In the data rows, 128 means zero.
The table:
[135 108 115 158 103  91 160 135 117 134 101 138 106 103 128 150 143 115
 149]
[ 77 219 182 111 123  82 169 100 124  46 113  44  23 105 173  78 178 120
  73]
[ 91 193 165 113 126  95 157 103 123  69 117  66  48 109 162  91 161 123
  88]
[196  84  74 132 150 180 137 127  95 124 107 156 156 184  55  87 200 118
 146]
[ 68  76  93 183  26 105 127 156 175 145 165 140  88 104 105 119 122  99
 118]
[146  93  99 185  66  48 191 140 112 139  75 151  80  82 129 171 158 102
 172]
[125 218 180 138 147 185  94  71 137  60 116  98  95 100 183 131  89 121
 102]
[147  86  97 192  64  43 197 142 108 142  70 154  76  77 128 175 164 100
 174]
[104 179 166  52 205 234  40 112 151 107 200  97 191 191 128  68  91 161
  66]
[101  52  93 115  92  35 164 194 131 205 149 151 155 132 100 144 135 136
 149]
[ 24 131 144 105  52 136 111 138 168 119 197 101 111 132 126  84  71 124
  96]
[153  73  86 207  43  14 221 144 101 149  49 162  59  60 129 192 169  91
 193]
[202  74  79 203 130  99 148 142 118 153  76 171 117 105 106 182 191 109
 160]
[114 153 145  90 168 183  85 120 139 119 168 111 162 158 130  96 108 147
  98]
[204 173 156  83 235 150 132 100  76 115  82 123 164 152 148 141 144 154
 141]
[201  76  80 200 129 100 145 144 120 156  77 171 118 102 110 176 190 107
 159]
[148  78  94 204  54  27 208 144 102 144  57 159  71  65 130 184 165  96
 186]
[225 147 134 122 223 131 137 112  82 126  65 143 157 136 135 161 169 143
 155]
[146  85  96 192  63  42 200 143 111 144  66 153  73  74 129 178 162  97
 180]
[170  62  85 141 132 165  98 152 133 193 140 193 207 149  94 166  93 130
 170]
[115 157 152  82 174 191  77 116 144 119 173 110 164 167 130  93 107 146
  91]
[ 73 221 183 110 122  78 169  97 119  44 111  36  18 101 175  76 180 122
  72]
[164 195 173  56 220 157 122  96  84 104 108 103 168 157 154 116 118 163
 124]
[134 217 176 139 154 198  94  70 133  55 112  99  98 104 174 120 103 124
 102]
[232 132 120 143 207 121 144 116  82 136  60 152 150 127 131 169 181 138
 161]
[ 72 218 183 110 123  78 170 100 121  45 113  37  19 103 177  72 179 123
  76]
[156  78  95 138 130 154 104 142 131 175 137 178 192 140 100 160  98 131
 158]
[ 70 224 188 109 125  73 174  95 119  35 110  31   8 100 181  68 182 122
  67]
[190  69  77 208 119  98 146 146 124 156  86 171 113 101 104 173 188 100
 160]
[ 44  89 107 163  23 111 127 150 177 139 179 127  92 111 109 110 103 100
 110]
[116 151 148  95 164 178  88 122 141 119 161 113 156 157 126 103 109 146
  99]
[121 200 183  43 195 162 112  99 101 101 134  92 163 161 159 100  93 162
 111]
[119 217 183 135 147 183  94  69 138  63 118 101  96 101 185 132  90 124
 101]
[186  67  66 128 141 152 145 144 101 139 115 159 162 187  52  95 204 122
 150]
[192 161 119 139 170 230 104  78 106  62  98 128 129 162 102  88 172 115
 124]
[ 25 110 126 137  31 125 119 143 178 126 191 112 103 117 114  92  88 109
 103]
[104 168 151 119 125 105 149 115 125  94 120  90  81 117 148 104 150 123
 102]
A row's group is the hidden flat surface it lies on (a line, a plane or more), and each surface passes through zero. There are 4 groups.
Some new rows, each followed by its group:
[220  92  92 185 159 107 147 133 105 151  67 169 129 110 116 177 193 118
 164] Z125
[120 150 139  98 158 168  98 123 137 118 156 120 148 153 126 105 113 140
 102] Z362
[150  75  88 207  47  18 216 147 103 145  50 162  61  63 132 187 171  89
 191] Z362
[202 107  83 135 160 201 129 110  98 103 102 147 149 186  63  84 197 117
 137] Z181
[ 37  94 114 154  26 115 120 150 180 134 187 120  94 115 112 102  96 106
 111] Z125
[147  59  73 215  67  92 144 154 150 156 115 169  94  97 100 159 169  94
 146] Z125
[177  46  78 145 132 174  89 155 131 207 146 209 229 154  83 179  83 133
 181] Z857
[ 89 190 164 116 125  95 156 108 122  74 116  65  54 110 159  91 161 124
  91] Z857
[139  39  71 122 111  77 160 181 113 192 136 160 162 162  68 119 169 130
 152] Z181
[171  57  85 143 132 170  96 150 136 196 142 199 216 146  93 173  90 131
 173] Z857
[233 122 115 146 204 119 143 118  88 139  62 158 151 127 129 172 186 135
 161] Z125
[145  91 101 185  72  51 191 140 113 145  76 152  80  80 131 169 154 104
 173] Z362
[ 47 175 171  59 112 155 104 118 145 104 183  84 131 149 146  76  64 142
  93] Z125
[214 167 146  94 232 141 134 103  78 118  73 132 165 145 146 148 153 155
 147] Z125
[218 155 139 105 231 138 134 106  77 122  70 136 163 143 143 155 164 150
 150] Z125
[159  76  97 138 130 157 106 144 131 174 137 177 188 143 102 157 100 133
 158] Z857
[ 47 175 173  57 117 155 108 117 140 102 181  82 134 154 148  76  62 146
  89] Z125
[151  91 104 132 130 150 111 141 132 167 137 168 178 140 105 153 107 130
 153] Z857
[229 109  98 168 183 110 144 126  98 147  59 163 134 120 118 179 190 125
 163] Z125
[ 30 105 120 142  29 121 122 149 177 130 192 115  98 118 115  96  90 108
 101] Z125
[ 80 203 194 128 123 128 104  97 151  96 135  97  93  79 203 155  62 134
 105] Z181
[109 169 158  69 192 210  61 114 147 116 185 102 176 178 125  82  94 155
  80] Z362
[111  47  87 118  99  45 162 190 125 205 145 154 155 138  94 140 144 134
 152] Z181
[ 83  66 113 117  89  26 158 189 140 204 155 140 141 116 122 156 112 139
 142] Z181
[114 161 149  79 177 194  75 118 143 116 176 106 166 167 127  95 100 150
  91] Z362
[ 58 163 176 124 103  69 122 136 158 141 150 101 105  70 194 170  57 141
 114] Z181
[ 54 155 176 124 102  65 125 139 161 146 150 104 103  72 192 172  58 140
 115] Z181
[ 57 116 151 117  87  33 141 167 153 180 159 120 116  84 170 173  72 141
 125] Z181
[155  86 103 138 130 152 106 144 130 170 137 175 184 143 103 154 104 131
 156] Z857
[176 189 142 139 167 231 100  69 117  51 100 114 117 146 127  97 145 116
 115] Z181
[117 148 141  99 158 166  96 122 135 120 156 117 150 149 127 104 112 141
 104] Z362
[ 32 161 161  74  87 149 111 125 154 108 193  90 122 142 139  77  64 135
  93] Z125
[106 178 167  50 205 236  40 110 151 110 203 100 193 191 128  70  90 165
  69] Z362
[137 213 175 136 158 202  93  68 133  55 111  98  97 111 172 122 102 122
 103] Z181
[139 103 108 170  87  72 174 138 115 140  87 146  94  94 131 158 152 109
 160] Z362
[187 184 163  67 231 152 126 101  79 111  91 117 168 151 152 130 133 158
 134] Z125
[186  33  72 148 132 177  83 156 136 215 146 221 241 156  82 184  76 131
 184] Z857
[ 73  67  91 192  25 101 132 156 174 148 159 141  89  99 102 128 126  95
 126] Z125
[ 84 201 172 113 125  87 164 102 122  61 111  54  38 106 165  84 169 121
  81] Z857
[216  87  89 188 157 104 147 136 110 149  68 171 125 105 113 181 192 113
 164] Z125
[200 106  85 132 158 200 131 111  98 101 104 147 150 182  67  82 197 114
 140] Z181
[ 90 187 163 115 126  96 156 111 120  72 114  70  55 112 157  94 159 125
  91] Z857
[137  56  75 216  63  95 143 157 152 154 116 166  98  95  98 164 164  94
 147] Z125
[ 97 177 158 119 123  99 152 112 126  80 117  76  68 114 159  98 155 126
  95] Z857
[233 115 107 159 196 115 145 123  89 141  60 159 144 121 123 177 192 133
 163] Z125
[106 179 163  55 202 231  45 113 148 109 200  96 188 190 128  71  89 163
  72] Z362
[145  90  96 188  72  50 193 142 110 141  71 151  79  82 127 169 160 102
 174] Z362
[156  82 103 135 130 152 107 143 132 169 137 174 181 141 103 153 104 132
 155] Z857
[109 169 156  68 189 211  64 114 145 114 186 103 176 178 125  83  93 154
  81] Z362
How many dimensions does each group's flat surface have? Groups go in the order their names first appear in the answers above:
2 1 2 1
